Here are some points, one per row:
ndarray[0.615 1.106 0.310 1.354 -0.355 -0.858 1.992 0.516 0.864 -0.046 4.151 -1.434 -0.638 0.004 -1.522 -1.053 0.216 -0.112 -1.535 1.981 -0.899 1.530 -0.809 0.007]
ndarray[0.651 0.442 -0.464 -0.405 -1.211 -1.260 -0.969 -1.139 -1.507 1.488 -0.827 0.626 -1.179 -1.147 -0.082 -0.520 1.390 -0.827 -0.938 0.672 -0.908 0.473 -0.339 1.095]
ndarray[-0.054 -0.475 1.703 -0.403 0.163 1.739 1.772 -0.853 -0.534 -0.746 0.247 0.023 -1.385 0.915 -1.279 0.041 -1.070 0.535 -1.531 -1.671 -1.369 0.707 1.291 -0.371]
ndarray[1.171 -0.548 0.512 1.795 0.889 0.400 0.474 -0.068 -0.912 1.434 -0.891 -1.200 1.444 -0.787 0.623 0.785 -0.670 -0.346 -1.921 -1.723 -0.608 0.050 -0.730 0.926]
ndarray[-0.056 0.315 0.322 0.778 -0.268 1.025 -0.190 0.972 0.226 0.531 1.054 1.905 -0.125 0.400 0.396 0.562 0.138 1.231 1.350 0.561 0.846 -1.247 0.838 -1.234]
ndarray[-1.345 -0.896 0.661 1.414 0.446 -0.638 -0.475 -2.965 0.936 0.453 0.449 0.175 -1.354 -1.059 1.264 0.386 1.826 1.084 0.302 -1.212 -0.163 0.354 -1.622 0.399]
ndarray[1.168 -0.947 -0.426 -0.333 -0.989 1.728 0.309 -0.422 -0.959 -0.531 -0.031 0.832 -0.022 -1.810 -0.887 1.359 0.608 -0.115 -0.938 0.417 0.125 0.846 -1.215 -0.100]
ndarray[-0.645 -0.778 -1.407 0.543 0.653 1.456 1.704 -0.150 -1.857 0.553 0.819 -0.170 -0.178 1.772 0.628 -1.458 0.172 -0.044 0.302 1.630 1.226 -0.038 0.292 0.284]
ndarray[0.472 -0.549 -0.128 0.734 -0.704 -1.782 -0.483 0.909 -0.230 -0.153 1.030 0.144 1.292 -1.547 0.365 -1.024 0.684 -0.009 0.796 -1.646 1.320 -0.523 0.605 0.335]
ndarray[-0.021 0.007 -0.001 1.591 -0.455 0.093 0.536 0.456 1.548 -0.269 -0.319 0.183 0.948 0.112 -0.185 -1.158 0.509 0.418 -0.378 -1.232 -0.271 -1.003 1.095 0.925]
ndarray[1.049 -1.084 -2.171 -1.188 -1.321 -1.231 0.780 -1.433 1.947 0.166 -0.657 -0.016 -0.136 1.280 -0.200 -0.454 -1.619 -0.485 -1.269 1.023 -1.032 0.422 -0.468 0.990]
ndarray[0.860 -0.997 1.133 0.581 1.033 1.250 -1.336 -0.813 1.309 2.100 -0.498 -0.680 0.618 -0.407 2.031 0.653 -2.457 0.554 -0.239 1.874 0.739 1.327 -0.720 -0.923]
ndarray[0.488 -0.191 0.007 -0.098 -1.431 1.351 -0.201 -0.643 0.350 -0.503 -0.198 1.559 -0.401 0.104 -0.126 -1.502 0.401 0.070 1.392 -0.289 1.012 -0.091 -0.946 -1.242]
ndarray[-0.511 0.190 -0.341 -0.509 -0.636 0.861 -0.557 2.274 -0.294 -0.119 -1.186 0.958 0.142 1.203 0.000 1.749 -0.110 0.716 0.338 1.387 0.961 -0.048 -0.334 0.979]
ndarray[-0.058 1.664 -0.970 -3.180 1.981 -1.053 0.151 -1.312 -0.033 0.605 -1.173 0.632 1.560 -0.762 0.017 -1.257 2.177 1.373 -0.216 0.747 -0.554 1.772 1.328 -0.296]
ndarray[0.208 -0.731 -0.145 -0.085 -0.500 0.010 -0.441 0.514 -0.392 0.727 1.396 0.506 0.298 -1.737 1.077 -1.651 -1.351 0.600 1.103 0.298 -0.865 -1.473 0.402 0.610]
ndarray[-1.780 -1.613 -0.839 -1.746 0.467 -0.069 -0.662 0.018 -1.261 -1.654 1.135 -1.455 0.469 0.433 -0.336 1.152 -0.756 0.298 1.469 -0.034 1.123 -1.187 -2.369 -0.059]
ndarray[-0.646 0.456 -0.748 -1.250 -0.786 1.099 -0.079 1.710 -0.758 -0.143 -1.245 -1.032 -1.340 0.689 -0.167 -1.285 1.374 0.521 0.198 -0.599 1.113 1.787 -0.183 0.819]
ndarray[-1.426 0.755 -1.150 0.234 0.333 -0.021 -0.046 0.685 1.310 -1.575 0.385 -1.033 -0.450 0.668 3.105 1.175 0.046 1.084 0.240 -0.420 -1.775 -0.226 0.522 0.009]
ndarray[-0.115 -0.131 -0.107 0.611 1.679 1.444 -1.556 0.593 1.572 0.356 -0.856 -1.032 -0.170 -1.268 -0.357 -1.720 0.815 0.025 -0.357 0.434 -0.646 -1.470 0.057 -1.246]
ndarray[0.609 0.871 -1.527 0.330 1.729 0.963 -0.785 0.547 -0.108 -0.155 0.986 1.380 -0.156 -0.549 -0.450 1.153 -1.506 0.366 -0.254 -1.320 1.183 0.342 2.611 0.463]
ndarray[-0.094 0.348 -1.166 -0.319 0.276 0.161 0.206 -0.770 -0.718 0.113 -0.348 0.617 0.959 -1.098 -0.375 0.431 0.996 1.061 -0.962 1.066 1.224 -1.631 0.495 0.981]
ndarray[0.883 1.027 -1.610 1.183 -0.145 0.940 -1.245 -0.037 -1.787 -0.580 0.354 0.038 0.549 1.556 -0.137 -1.239 -0.264 1.534 1.382 -1.341 -0.876 0.487 0.572 -1.428]
ndarray[-0.711 1.107 0.692 0.086 0.013 -1.460 -0.030 0.152 -0.697 0.051 0.173 1.148 1.732 -0.710 -0.660 0.148 1.507 1.149 -1.002 1.286 -0.501 -1.414 0.081 -0.203]
ndarray[-2.245 2.729 -0.973 -0.272 -1.881 1.144 0.778 -1.088 -0.719 -0.336 -0.857 -0.617 2.436 -1.478 -0.023 0.522 -0.771 -0.578 -0.867 0.687 0.641 -1.018 -0.005 -1.299]
ndarray[0.187 -1.269 -0.183 0.183 0.202 -1.956 0.108 -1.353 0.379 -0.844 0.291 -0.919 -1.335 1.149 -0.991 -0.964 -1.927 -1.501 0.847 0.536 0.210 -0.671 2.318 -1.197]
ndarray[0.179 1.199 1.407 -0.143 1.248 0.901 0.569 -0.201 -1.004 0.469 0.256 -1.257 0.528 0.400 0.641 0.122 0.533 -1.206 1.537 -0.568 -1.554 -1.308 0.791 1.050]
ndarray[-0.640 0.626 -1.108 0.226 0.749 -1.752 0.438 -0.053 -0.023 -1.100 -0.236 0.163 0.758 1.700 1.817 1.349 0.992 0.448 -1.436 -1.299 0.369 -0.545 0.284 -0.608]
ndarray[0.542 0.035 0.630 0.492 1.139 -1.546 0.917 0.538 -0.999 1.869 -0.894 -1.117 -0.831 -0.838 0.236 -0.339 -0.912 -0.396 -0.637 0.049 0.594 -0.230 -0.581 -0.794]
ndarray[1.252 0.581 0.908 1.474 0.418 -1.495 -1.574 0.130 -0.393 0.263 -1.451 -0.048 -0.654 0.420 -1.478 1.400 -0.496 -0.333 1.375 0.349 -0.819 1.038 -0.834 0.412]
ndarray[-2.136 -3.115 -0.412 -0.126 -0.302 0.581 -1.986 0.970 -0.732 -0.415 -0.400 -1.219 2.074 0.756 -0.757 0.637 0.376 -0.969 -1.012 0.607 -1.991 1.235 0.204 -1.133]
ndarray[0.443 -0.322 1.974 -0.143 -1.464 -0.042 0.474 -0.386 -0.915 0.694 -0.777 1.176 -0.154 0.718 -0.466 1.113 0.682 1.743 -0.907 0.990 -1.285 0.567 -0.024 -0.772]
ndarray[0.322 0.395 1.679 -0.206 -1.686 0.466 -0.256 -0.862 1.303 0.550 0.851 -1.632 0.879 1.678 -1.098 -0.904 -0.117 -1.208 1.038 -1.218 0.573 -0.088 0.593 1.965]
ndarray[1.053 0.250 1.863 0.112 -0.414 -0.466 -0.064 0.413 -0.420 -1.078 -0.520 0.295 0.234 -1.367 0.876 -1.226 -1.102 -0.320 0.876 0.083 1.136 0.445 0.487 -1.294]
ndarray[-1.597 -0.730 0.587 -0.206 -0.470 0.872 -0.096 -0.438 0.430 0.439 -0.618 1.363 -0.424 -0.003 -0.774 0.103 0.778 -2.794 -1.262 0.646 1.856 0.951 0.699 -1.108]
ndarray[0.926 -0.680 -1.154 0.401 -1.624 0.887 -1.556 0.835 1.064 1.635 -0.905 -1.006 -1.795 -0.481 0.177 1.453 -0.447 -2.094 1.262 -0.075 -1.172 0.833 0.650 -1.793]
ndarray[-0.463 -1.092 -0.675 -0.442 -1.132 -0.343 -0.011 1.222 0.850 -0.760 -0.499 -0.491 0.065 0.887 -1.005 0.594 0.619 0.703 -0.186 -0.143 1.244 -1.553 0.634 1.248]
ndarray[-0.111 0.532 -0.273 -0.378 -0.261 -0.477 -0.611 1.336 -0.846 -2.008 -1.385 0.986 0.430 1.168 -0.341 -1.446 0.115 -1.040 0.082 1.309 0.715 0.043 -0.722 0.926]
ndarray[0.347 -0.164 0.525 1.193 1.242 -0.653 2.006 -1.154 1.158 -0.395 0.792 0.080 0.840 -1.215 -0.330 0.589 -0.061 -0.047 1.816 0.402 0.650 2.285 0.523 0.974]
ndarray[0.631 -0.510 0.666 -1.875 0.828 -1.278 0.581 0.390 -0.230 1.905 0.925 -0.559 0.539 0.618 0.084 0.944 -0.387 0.392 0.953 -1.657 0.506 0.126 -2.441 -2.137]
ndarray[0.159 1.294 1.116 -0.204 0.171 -0.831 0.174 -0.707 0.529 -0.360 1.153 -1.217 -1.721 0.154 1.923 1.186 1.101 -0.170 -0.147 -0.509 -0.582 -1.151 -0.712 -0.244]
ndarray[-0.563 0.862 0.059 -1.621 -0.926 0.545 -1.678 1.177 -0.633 -0.909 0.628 0.643 -0.917 0.370 -0.431 -1.088 -1.113 1.430 -1.596 -0.586 0.868 1.444 0.970 0.920]
ndarray[-0.096 0.712 0.333 0.505 0.060 -0.617 2.120 0.505 1.158 0.951 -0.288 2.198 0.008 0.095 -1.048 -0.178 -0.457 -1.783 1.373 -1.330 -1.476 -0.178 -1.354 1.072]
ndarray[-0.244 -1.560 0.126 -1.101 -0.663 -0.943 0.584 -0.729 -1.274 -0.477 -0.467 0.774 -0.957 -0.739 -0.798 1.231 -0.029 -0.028 0.807 1.046 -1.296 0.525 -0.019 2.407]
ndarray[-0.128 0.116 -0.147 -0.030 1.675 0.445 -1.127 -0.867 0.888 -0.948 1.398 2.078 -1.643 1.129 1.109 0.530 -0.326 -1.514 -1.584 -0.926 -0.787 -0.292 -1.523 0.994]
ndarray[2.520 0.172 0.828 0.122 0.839 0.636 0.828 0.191 1.022 -0.595 0.089 -1.154 0.076 -0.820 0.813 0.103 0.879 -0.320 -0.407 0.604 0.289 -1.366 -0.560 -0.863]
ndarray[-1.048 0.590 0.085 0.319 1.388 -0.226 0.518 1.391 1.391 -0.653 -1.034 -1.191 -0.912 -0.557 -0.878 -1.004 -0.985 0.904 0.744 -0.887 0.903 -0.836 0.172 -0.448]
There is one direction along which these points spread out most. Where along it does each point below lie, from 0 to 99? 50 is the average, and the first point above lies past it. One standard deviation of the points above along it is 16.
ndarray[-0.058 1.664 -0.970 -3.180 1.981 -1.053 0.151 -1.312 -0.033 0.605 -1.173 0.632 1.560 -0.762 0.017 -1.257 2.177 1.373 -0.216 0.747 -0.554 1.772 1.328 -0.296] 30
ndarray[-0.646 0.456 -0.748 -1.250 -0.786 1.099 -0.079 1.710 -0.758 -0.143 -1.245 -1.032 -1.340 0.689 -0.167 -1.285 1.374 0.521 0.198 -0.599 1.113 1.787 -0.183 0.819] 24
ndarray[0.472 -0.549 -0.128 0.734 -0.704 -1.782 -0.483 0.909 -0.230 -0.153 1.030 0.144 1.292 -1.547 0.365 -1.024 0.684 -0.009 0.796 -1.646 1.320 -0.523 0.605 0.335] 50
ndarray[-0.711 1.107 0.692 0.086 0.013 -1.460 -0.030 0.152 -0.697 0.051 0.173 1.148 1.732 -0.710 -0.660 0.148 1.507 1.149 -1.002 1.286 -0.501 -1.414 0.081 -0.203] 37
ndarray[-0.463 -1.092 -0.675 -0.442 -1.132 -0.343 -0.011 1.222 0.850 -0.760 -0.499 -0.491 0.065 0.887 -1.005 0.594 0.619 0.703 -0.186 -0.143 1.244 -1.553 0.634 1.248] 30
ndarray[-0.096 0.712 0.333 0.505 0.060 -0.617 2.120 0.505 1.158 0.951 -0.288 2.198 0.008 0.095 -1.048 -0.178 -0.457 -1.783 1.373 -1.330 -1.476 -0.178 -1.354 1.072] 70
ndarray[0.347 -0.164 0.525 1.193 1.242 -0.653 2.006 -1.154 1.158 -0.395 0.792 0.080 0.840 -1.215 -0.330 0.589 -0.061 -0.047 1.816 0.402 0.650 2.285 0.523 0.974] 71
ndarray[0.883 1.027 -1.610 1.183 -0.145 0.940 -1.245 -0.037 -1.787 -0.580 0.354 0.038 0.549 1.556 -0.137 -1.239 -0.264 1.534 1.382 -1.341 -0.876 0.487 0.572 -1.428] 38
ndarray[0.615 1.106 0.310 1.354 -0.355 -0.858 1.992 0.516 0.864 -0.046 4.151 -1.434 -0.638 0.004 -1.522 -1.053 0.216 -0.112 -1.535 1.981 -0.899 1.530 -0.809 0.007] 72
ndarray[0.651 0.442 -0.464 -0.405 -1.211 -1.260 -0.969 -1.139 -1.507 1.488 -0.827 0.626 -1.179 -1.147 -0.082 -0.520 1.390 -0.827 -0.938 0.672 -0.908 0.473 -0.339 1.095] 49
ndarray[-0.128 0.116 -0.147 -0.030 1.675 0.445 -1.127 -0.867 0.888 -0.948 1.398 2.078 -1.643 1.129 1.109 0.530 -0.326 -1.514 -1.584 -0.926 -0.787 -0.292 -1.523 0.994] 63
ndarray[-0.054 -0.475 1.703 -0.403 0.163 1.739 1.772 -0.853 -0.534 -0.746 0.247 0.023 -1.385 0.915 -1.279 0.041 -1.070 0.535 -1.531 -1.671 -1.369 0.707 1.291 -0.371] 57
ndarray[-1.048 0.590 0.085 0.319 1.388 -0.226 0.518 1.391 1.391 -0.653 -1.034 -1.191 -0.912 -0.557 -0.878 -1.004 -0.985 0.904 0.744 -0.887 0.903 -0.836 0.172 -0.448] 51
ndarray[0.860 -0.997 1.133 0.581 1.033 1.250 -1.336 -0.813 1.309 2.100 -0.498 -0.680 0.618 -0.407 2.031 0.653 -2.457 0.554 -0.239 1.874 0.739 1.327 -0.720 -0.923] 73
